Turns, then the turns between two rows, first turn first; the first pair answered
K_723 (before -> after):
[ 1.90  1.80 -1.79 -0.99  0.87 -1.79  2.31 -1.06 -0.69 -1.81 -3.00 -1.86
 -2.48  1.60 -0.58 -1.17 -0.05  0.05 -3.89  0.62 -1.79  1.36  1.33 -0.60
  1.11  1.96 -0.18 -0.35  2.18 -2.21 -3.47  0.03 -1.39 -0.36 -2.59  2.54] -> [ 2.54  1.58 -1.24 -2.24  0.38 -0.91  1.48  0.06 -2.10 -1.10 -2.74 -1.77
 -2.87 -0.25  1.28 -3.35  0.68 -0.61 -3.72  0.82 -2.26  1.03 -0.59 -2.10
  0.42  2.97 -0.81 -0.14  1.14 -1.50 -2.80  2.30 -1.14 -0.67 -0.22  0.10]
[-3.41  0.46 -3.29  1.27  0.23  2.76 -1.55 -1.85 -0.44  1.01 -0.10  0.51
  0.58  0.68 -4.03 -0.13 -0.43  1.88  1.53  1.75  0.82 -1.42  0.31 -0.11
  0.87 -2.04 -1.55 -0.49 -0.57  0.28 -1.38 -1.36 -0.25  1.06 -0.88  3.07] -> [-1.10  1.81 -0.19 -0.23  0.43 -2.39 -1.25 -0.36  2.02 -0.94  1.28  0.15
  1.08  4.21 -0.75  0.66 -1.43  0.68 -0.57  0.86 -0.85  0.80  4.03  0.29
  0.66  0.87  1.61  2.07  2.59 -0.81 -2.22 -1.02 -0.59  0.55  0.59  2.62]
[-1.41  0.51  0.24 -0.92 -0.41  1.51 -0.12  0.77 -0.60 -0.29 -0.26  0.20
  0.12  0.17  0.24  0.60  0.92 -0.34  0.90 -0.60  0.49  0.43 -1.69 -0.04
 -0.93 -0.42 -0.13 -0.05 -0.27 -0.58 -0.47  1.77  0.42  0.90  0.93 -0.14] -> [-1.70  0.60 -0.22 -0.11 -0.19  1.51  0.22  0.37 -0.25 -0.39 -0.41 -0.10
  0.08  0.77 -0.74  1.49  0.47  0.02  1.15 -0.57  0.91  0.42 -1.19  0.62
 -0.51 -0.83  0.10  0.12 -0.02 -1.09 -0.44  0.63  0.38  0.99 -0.10  0.86]
[-0.50 -0.08 -0.02 -0.67  0.12  0.69 -0.50 -0.89  1.04  0.42 -0.14 -0.67
 -1.45  0.19 -0.64 -0.60 -0.54  0.62  0.87  0.28  0.56  0.15  1.10  1.31
  1.07 -0.44  0.33 -0.61 -0.95 -2.10 -0.37 -1.28  0.29  0.08 -2.21  0.45] -> [ 0.34  0.25  1.20 -1.41 -0.02 -0.57 -0.61  0.09  1.09 -0.06  0.20 -0.73
 -1.44  0.69  1.03 -1.10 -0.48  0.04  0.15  0.28 -0.23  0.84  1.37  0.69
  0.68  0.75  1.14  0.11 -0.30 -2.25 -0.18 -0.78  0.17 -0.23 -0.96 -0.38]
K_589 (before -> after):
[-1.09  0.48 -0.45 -1.04 -0.79  0.72 -0.35 -0.16 -0.91  0.56 -0.46 -1.02
  0.23 -1.64  0.52 -0.26  0.29 -0.27  0.81  0.67  0.29 -0.32 -0.72  0.35
  0.41 -0.82 -0.09 -0.38 -1.44  0.25  0.53  0.53  1.71  1.32  0.39 -1.19] -> [-1.37  0.94 -0.66 -0.96 -0.97  0.13 -0.77  0.79  0.55  0.39 -0.73 -0.70
  0.50 -0.63  0.63 -0.46  0.50 -0.63  0.36  0.82  0.41 -0.21 -0.14  0.31
  0.32 -0.09 -0.11 -0.23 -0.60  0.28 -0.19  0.53  1.29  1.94  1.25 -1.45]
[-1.04 -0.03 -1.09  0.55 -0.13  2.47 -0.61  0.49 -1.42  0.98 -0.39  0.26
 -0.30 -1.77 -0.83 -0.79  0.83  0.11  0.29  0.55  0.43 -1.44 -2.04 -0.94
  0.24 -0.29 -2.46 -0.97 -0.98  1.07  0.25  0.62 -0.50  0.25  0.87 -1.10] -> [-0.73  1.11 -0.13 -0.17 -0.58  0.43 -1.13  2.28  0.80  0.40 -0.04  0.54
  0.35  0.50  0.57 -0.79  0.78 -0.66 -1.00  0.33 -0.23 -0.74 -0.20 -1.31
 -0.12  1.89 -1.26  0.38  0.90  0.65 -0.41  1.29 -0.86  0.72  2.72 -1.87]
[-1.91 -1.19 -0.35  1.02 -0.52  0.84  0.15 -1.95 -0.20 -0.26  0.73  0.20
  0.78 -1.13 -2.32  1.40 -1.50  0.85  1.43 -0.92  0.99 -0.23 -0.35  0.62
 -0.28 -2.13 -0.22 -0.27 -0.42  1.47  0.24 -1.99 -1.17 -0.51 -1.38  2.69] -> [-2.32  0.50  0.18  0.50 -1.08 -1.36 -0.95  0.23  3.00 -0.72  0.59  0.60
  1.59  1.35 -1.36  1.41 -1.31 -0.42  0.18 -0.69  0.53  0.37  1.69 -0.06
 -0.62  0.20  0.68  1.07  2.04  1.22 -1.00 -1.64 -1.92  0.61  1.11  1.41]
[-0.08 -0.95 -0.47  1.43 -2.11 -0.62 -1.70 -3.17 -1.28  1.59  1.09  3.40
  2.43  0.02 -0.25 -0.60  1.70 -1.41 -3.01  1.05 -0.61 -1.01  0.07  1.22
 -2.66 -4.15  1.41  0.60  0.17  1.89  0.35  0.43 -1.13 -0.07 -0.98 -0.22] -> [-0.08 -0.49 -0.21  1.32 -2.08 -1.26 -1.77 -2.51 -0.47  1.52  1.25  3.59
  2.71  0.90  0.14 -0.55  2.04 -1.79 -3.09  0.91 -0.76 -0.78  0.60  1.05
 -2.70 -3.32  1.67  0.84  0.82  1.91  0.06  0.48 -1.43  0.10 -0.32 -0.41]
K_933 (before -> after):
[ 0.78 -0.14  1.15  0.42  0.69 -0.58 -0.09 -0.26 -0.49 -0.59  0.59  0.25
 -0.20  0.48  0.47  0.81 -0.37  0.07 -0.50  0.51  0.13  0.25  1.27  0.19
  0.09  0.28  0.39  0.52  0.38 -0.99  0.64 -0.94  0.18 -0.19 -0.40  1.19] -> [ 0.40  0.21  0.94  0.41  0.29 -0.57 -0.66  0.67  0.46 -0.80  0.29  0.50
  0.08  0.85  0.50  0.58 -0.23 -0.27 -0.71  0.91  0.09  0.14  1.45 -0.15
 -0.09  1.06  0.33  0.80  0.96 -0.71  0.15 -0.69 -0.13  0.29  0.34  0.52]
[ 0.00 -1.46  1.74 -0.87 -1.78  0.64  0.94  1.39  0.06  1.83 -0.40  0.53
  0.52 -0.45  3.60 -1.38 -0.02 -2.53 -0.92 -0.06 -1.67  0.72 -1.12 -1.53
 -0.94  1.17  0.92 -1.76 -0.29  0.74 -0.02  1.72  2.16 -0.07  0.31 -3.04] -> [ 0.86 -2.55  2.02 -0.34 -0.79  0.49  2.62 -0.97 -1.60  1.19 -0.01 -0.18
  0.09 -0.94  2.95 -0.08 -0.97 -1.32 -0.27 -0.87 -1.53  0.91 -1.01 -0.37
 -0.68 -0.70  1.57 -2.48 -1.38  0.40  0.62  0.12  2.72 -0.87 -2.54 -1.10]
[ 2.68 -0.55  3.18 -2.59  1.22  0.36  2.81 -0.48 -3.66  0.40  1.88 -0.79
 -1.89 -2.98  3.30 -2.44 -0.15  0.22  0.97 -0.96 -1.49 -0.08 -1.90 -0.08
 -1.44 -1.36  0.66  0.64 -1.76  0.53  2.10  1.36  0.32 -3.24 -0.40 -0.97] -> [ 1.89 -0.16  2.36  0.01  2.25 -1.12  3.65 -2.44 -1.53 -1.08  1.50 -0.88
 -1.19 -0.14  0.75  1.09 -1.49  1.20  0.72 -1.24 -0.45  0.31  1.34  2.45
 -0.14 -2.76  1.58  0.50 -0.23 -0.47  1.05 -2.62  0.01 -2.82 -4.21  2.76]
K_271 (before -> after):
[-0.39 -0.47  0.85  0.95  2.31 -1.88  3.75 -1.39  0.09 -0.43  1.47  0.07
 -2.30  2.93 -1.17  2.33 -2.39  0.29  1.26 -0.62  0.24  2.17  2.87  2.68
  1.80 -2.56 -1.20 -0.07  0.61 -2.11 -1.22 -4.83  0.71  0.33 -2.78  2.88] -> [ 1.73 -2.29  2.53 -1.13  2.10  0.02  4.13 -1.71 -4.50  0.77  2.51 -0.34
 -3.54 -1.63  1.61 -0.82 -1.86  0.59  2.09 -0.86 -0.82  1.63 -0.79  0.86
  0.95 -2.87 -2.05 -0.68 -2.19 -1.32  0.68 -1.85  1.98 -1.52 -1.46  0.67]
[-1.21  0.87 -1.22  1.29  0.00 -2.88 -0.94 -0.83  1.75  0.51  0.60  1.23
 -3.05  0.79 -1.92  0.72 -0.86 -0.29 -0.41  1.00  2.77 -0.32 -0.75 -1.81
  1.98 -1.06 -1.89 -1.39  1.97 -2.21 -0.69 -1.90  0.76  1.27 -1.21 -1.24] -> [ 0.90  0.20  1.02  0.05  0.56 -4.88  0.20 -1.36  0.11 -0.21  1.93  0.78
 -3.39  0.38  0.79  0.55 -1.45 -0.19 -0.78  0.38  1.79  0.81 -0.53 -1.66
  1.65 -0.50 -0.45 -0.60  1.85 -2.98  0.12 -1.23  1.38 -0.12 -1.36 -1.37]
[ 1.06 -0.60  1.72 -0.28  0.61 -1.35  0.93 -0.22 -2.25 -0.22  1.06  0.65
  0.04 -0.26  1.11  0.21  0.58  0.56 -0.08 -0.19 -0.20  1.23 -0.31  0.01
 -0.91 -0.16  1.20  0.58 -0.25 -0.92  0.21  0.35  0.96 -1.17 -0.02 -1.43] -> [-1.04 -0.19 -0.79  0.58 -0.23  1.04 -0.36  0.26 -1.72  1.15 -0.54  1.01
  0.05 -1.39 -1.03 -0.25  1.15  0.51  0.81  0.46  0.61 -0.13 -1.88 -0.54
 -0.78 -0.72 -0.69 -0.22 -0.95  0.11 -0.44  0.47  0.54  0.05  0.49 -1.95]
[-1.68  0.94 -0.87  1.24  0.28  0.42 -1.16  1.38  2.31  1.62 -1.05  0.27
  0.17 -0.05 -1.48 -0.11 -0.03  1.58  0.58  0.85  0.57  0.88 -0.09 -0.30
 -0.25 -1.03 -1.87  0.55  0.92 -0.34 -1.25 -1.17 -0.94 -0.59  0.10 -1.32] -> [ 0.30  0.55  1.43  0.37  0.95 -2.19 -0.10  0.89  1.78  0.39  0.11 -0.26
  0.11  0.99  0.40  0.45 -0.96  1.67 -0.02  0.02 -0.37  2.12  1.49  0.16
 -0.08 -0.58  0.11  1.39  1.48 -1.29 -0.84 -1.34 -0.53 -1.79 -0.61 -0.70]

Between the rows of a pair lie two turns.
[ 2.46 -0.44  2.19  0.22 -2.62 -0.89  1.52 -3.54 -0.06  0.18  0.44 -1.57
  0.16  2.63  1.08  1.99  1.91 -0.54  0.20  1.55 -1.95 -1.45 -0.87  0.99
 -0.73  2.17  1.24 -2.87  2.66 -0.48 -2.23 -2.19  0.68 -0.55 -2.58  0.75] -> [ 0.58  0.48  0.41  0.92 -3.24 -0.12  0.22 -2.45  1.63  0.70 -0.53 -0.84
  0.72  3.34 -0.22  1.80  2.67 -1.00  0.09  2.02 -1.13 -1.97 -0.90  0.73
 -0.81  2.57  0.28 -2.89  3.24 -0.03 -3.23 -2.16  0.11  0.70 -1.51  0.21]
K_589 then K_933
[ 1.10 -2.61  0.82 -0.51  0.71  2.77  2.73 -1.46 -1.44 -0.35  1.72  0.13
  1.05 -3.77  2.03 -1.32  0.76  0.69  0.34  0.41 -1.40 -1.11 -3.92 -3.73
 -1.01 -0.19 -1.76 -1.68 -3.03  0.97  1.47  2.36  1.76 -0.06  2.14 -3.03] -> [ 1.22 -0.70  1.87  1.02  1.77 -2.91  3.69 -1.67  4.12 -3.57  1.86  0.03
  2.77  3.26  1.27  3.43 -1.05  0.44 -1.74 -0.53 -1.54  1.21  3.17 -0.28
  0.25  1.21  1.68  0.46  1.73 -1.25 -0.88 -1.75  0.83  0.86 -0.46  0.83]
K_271 then K_271
[ 0.11 -0.03 -0.86 -0.37 -0.95  0.91 -0.17  1.98 -0.48  0.31 -0.14  0.01
 -0.21 -1.48  0.69 -1.33  0.36  0.07  0.11 -0.26  0.43 -0.79 -1.52 -0.92
 -0.96 -0.62 -0.34 -0.69 -0.45  0.82  0.38  1.03  0.03  0.52  0.77 -1.33] -> [-1.08  0.42 -1.76  0.85 -0.83  0.83 -0.30  1.88  1.28  0.07 -0.82  0.15
  0.22  0.06 -1.09  0.26  0.18  0.41 -0.10 -0.05  1.27 -0.90 -0.28  0.04
 -0.29 -1.07 -0.66 -0.80  0.43  0.63 -0.56 -0.54 -0.43  1.20 -0.34  0.17]
K_723 then K_933
[-0.87  0.96 -1.37 -0.14 -0.88 -1.13  1.30  0.01 -0.53  1.63  0.61  1.30
  1.46  1.65  0.08  1.18  0.10  0.68 -1.25  0.10  0.70 -0.92  0.14  0.89
  1.27  1.94 -1.34  2.94 -0.56  0.04 -1.67 -1.51  1.08 -0.06 -1.24 -0.04] -> [-1.23  0.95 -1.79 -0.38 -1.26  0.00  1.03  0.41 -1.13  2.25  0.54  1.55
  1.31  0.87  0.40  0.31  0.79  0.35 -0.92  0.45  0.91 -1.46 -1.06  0.06
  0.79  2.21 -2.05  2.57 -0.82  0.41 -1.46 -0.73  0.93  0.32 -0.43 -1.13]
K_933 then K_723
[ 1.47 -0.49  2.96 -1.53  1.76 -2.72  0.45 -2.84 -0.21 -2.02  3.11  0.55
  1.38  1.10  1.73  0.31 -2.77  0.31 -0.72 -3.05 -1.45  1.07  2.11  1.83
  1.92  0.03  2.24  1.87 -0.31 -0.72  1.14 -1.12  0.24 -2.34 -3.82  0.88] -> [ 1.44 -0.75  2.67 -3.13  0.56 -0.20 -0.85 -0.79 -2.47  0.06  2.89  0.79
  0.66 -2.69  3.32 -3.40 -1.19 -0.28 -0.10 -2.31 -1.83 -0.39 -1.99 -1.05
  0.73  0.92  0.34  1.11 -2.44  1.12  2.06  2.67  0.47 -2.59 -0.13 -2.95]
K_933 then K_271
[ 0.58 -0.53  0.90  0.26  0.91 -2.00  0.05 -1.21  0.35 -0.86  0.69 -0.28
 -0.44  1.29 -0.33  1.93 -1.62  1.20 -0.55 -0.27  0.10  1.38  1.62  0.68
  0.76 -0.81  1.43  1.20  1.02 -0.90 -0.33 -2.09  0.41 -0.73 -2.38  1.63] -> [-0.92 -0.46 -0.92 -0.78 -0.67  1.47 -2.15  1.32 -0.56  1.19 -0.51  0.46
 -0.64 -1.74 -0.34 -1.50  0.54  0.15  0.04  1.08  0.25 -0.52 -2.41 -2.16
 -0.40  0.25 -1.32  0.33 -0.57  0.79 -0.14  1.17  0.28  0.14  1.51 -2.34]
K_723 then K_271
[-2.19  0.54 -2.74  1.82 -0.41  2.25 -0.48 -0.84  0.12  0.98 -2.00  0.74
 -0.23 -0.34 -2.49  1.39  0.84  0.07  0.92  0.94  1.29 -1.50 -0.48  0.20
 -2.82 -1.10 -1.92 -0.69 -0.27  0.08  0.03 -1.19 -0.55  1.82 -1.23  0.61] -> [ 2.31 -0.21  2.21 -1.42  0.52 -1.87  1.21 -0.56 -2.37 -0.64  0.74  0.27
 -0.62 -0.37  3.20  0.29 -0.35 -0.36 -0.08 -0.47 -1.27  1.03  0.80 -0.07
 -3.46  1.05  1.47  1.33  0.13 -0.95  1.30  1.17  0.32 -0.75 -0.03 -0.61]
K_723 then K_271
[ 1.36 -2.89  0.27 -0.20  0.39  1.30 -0.88 -1.90 -2.22 -0.99 -0.15 -0.77
 -2.85 -3.60 -0.11 -0.86 -0.97 -2.07  3.71  0.41 -1.50 -0.45 -0.35  0.58
 -1.56 -4.22 -1.39 -1.47 -1.18  0.37  4.26 -0.55  1.10 -0.24 -4.81  2.67] -> [ 1.52 -0.41  1.58 -0.36  0.24 -3.70 -1.57  0.33  3.32 -3.03  0.16 -0.36
 -1.26  2.01  0.97  1.21 -1.53 -3.48  1.54  0.06 -2.05  1.20  4.62  1.51
 -1.45 -1.09  0.90  1.17  3.31 -0.93  2.12 -1.73  0.36  0.83 -3.37  3.29]
K_271 then K_723
[-1.02  2.83  3.02 -0.58  2.70 -2.74  2.31 -0.03 -1.63 -3.65  0.75 -2.85
  0.33 -0.63  0.67  0.76 -0.41 -1.21 -1.51  0.71  0.00  3.47  3.90  4.20
 -0.60  0.17  1.39  1.18  0.92 -0.46 -1.92  2.65 -0.84  1.77  0.57  3.74] -> [-2.30  2.52  1.15 -1.61  1.38  1.11  0.84  1.60 -3.52 -1.34 -0.14 -2.06
 -0.28 -4.26  0.69 -2.74  1.32 -1.63 -0.60  1.76  0.26  1.77 -0.71  1.54
 -1.80  0.11 -1.36 -0.14 -1.70  1.75 -1.27  5.73 -0.67  2.18  3.92  0.30]
K_933 then K_723
[ 0.03  0.13  0.40 -0.74 -0.68 -0.67 -1.76  2.17  0.70  0.13 -0.60 -0.44
  0.70 -0.16  0.88 -1.27  0.92 -1.03 -1.27  0.43 -0.80  0.02  0.00 -1.72
 -0.21  2.51 -0.12  0.61  0.62  0.40  0.32  1.35 -0.99 -0.15  1.78 -1.69] -> [-0.73  0.33 -0.55  1.15 -0.14 -1.19 -0.96  0.45  2.09 -0.46 -1.11 -0.82
  1.14  1.74 -1.38  1.38 -0.05 -0.29 -1.26 -0.05  0.21  0.23  2.08  0.28
  0.93  1.39  0.17  0.34  1.28 -0.17 -0.12 -1.49 -1.09  0.13 -1.09  1.11]
K_723 then K_271
[ 2.90  0.17 -0.08  1.39  0.01 -1.31 -0.01  0.07 -1.52  0.17  1.46  1.72
  0.37  0.28  1.59 -0.23 -1.21 -1.44  0.91 -1.10 -0.34  1.04  1.52  0.29
  2.18 -0.54  3.32 -0.26 -2.89  0.40 -0.31  0.09 -0.25  0.52 -1.47  1.52] -> [ 2.66  0.47 -0.26  0.78 -0.46 -0.79 -0.73  1.73 -1.20  0.92  1.27  2.21
  0.44 -0.31  2.16 -1.57 -0.55 -2.19  0.74 -0.68 -0.45  0.63  0.30 -0.96
  1.38  0.67  2.60 -0.27 -3.16  0.82 -0.46  1.53 -0.51  1.12  0.97 -0.63]
K_933 then K_723
[-2.55 -1.60 -4.92  2.26  0.61  5.68 -0.04 -0.01 -1.60  0.33 -1.72  0.96
 -0.27  1.30 -1.80  2.73 -1.14 -1.31 -0.59  1.00  0.32 -0.38  1.67  1.87
  0.20  0.73  0.48 -2.92 -3.04 -0.64  2.44 -2.90 -1.30  0.56 -3.81  2.98] -> [ 1.68 -2.16  0.08 -1.95  0.65  2.75  0.44  1.68 -4.99 -0.27  0.83  0.49
 -0.87 -0.83  5.14 -0.61 -0.95 -2.61 -1.32  0.22 -2.51  1.19  0.55 -0.14
 -1.27  3.84  2.76 -0.91 -3.47 -0.78  4.34  1.62 -0.33 -1.80  0.35 -0.71]
K_723 then K_271
[-0.20 -1.37  0.85  1.56  1.28  0.75 -0.26  1.61 -0.38 -0.05  0.65 -0.54
 -1.84  2.31 -0.86  1.34 -1.03 -1.88 -0.28 -0.30 -2.53  1.70  1.54 -0.18
 -0.90  0.85  3.50  1.71  2.95 -1.33 -0.17  2.37 -0.59 -1.64 -1.11 -0.32] -> [ 0.18 -2.12  0.85  1.33  1.70  1.36  0.42  0.54 -1.97 -0.07  0.77 -0.75
 -2.25  1.32 -0.60  1.47 -1.26 -1.36  0.25 -0.14 -2.58  1.63  0.83 -0.14
 -0.83 -0.14  3.51  1.10  2.03 -1.36  0.62  2.16 -0.30 -2.28 -2.24  0.30]
K_589 then K_723
[ 0.28 -1.05 -1.94  1.67 -0.14  2.71 -2.36  0.43 -0.57  3.53 -0.45  0.78
  1.01 -1.03  0.43 -0.29  0.27 -1.88 -2.52 -0.37  2.04 -0.41 -0.64 -2.25
 -0.94  1.40 -5.22  0.23 -0.87  1.15 -1.91  3.22  0.60  3.02  0.46 -0.29] -> [ 1.00 -1.70 -1.07  2.97  1.44  0.58 -0.42 -2.22 -0.47  1.73  0.15 -0.01
  1.31  1.27 -0.58  2.98 -1.49 -0.84 -2.69 -1.38  2.28  0.73  2.62  0.51
  0.29 -0.13 -3.49  0.38 -0.19 -0.28 -1.99 -0.10  0.97  2.25 -4.13  3.64]
K_933 then K_723
[-0.18 -1.14 -4.89 -1.83 -2.34  4.06 -0.45  0.56 -2.15  2.02 -1.69  1.06
 -2.45 -1.33 -3.48 -0.05 -1.25 -3.53  1.35  0.87 -0.30  0.90 -1.12 -2.72
  2.17 -4.93  0.04 -3.34 -3.13  3.10 -0.41  0.38  0.59 -0.04 -4.20  1.45] -> [ 1.27  0.09 -2.24 -4.61 -3.25  1.72 -1.86  4.24 -0.96  1.76 -0.87  1.36
 -2.19 -0.40  0.71 -2.84 -0.31 -5.47 -0.20  0.85 -2.09  1.80 -0.96 -4.77
  0.70 -0.89  1.08 -1.41 -1.71  3.24 -0.61  3.98  0.59 -0.04  1.03 -2.63]
K_589 then K_933
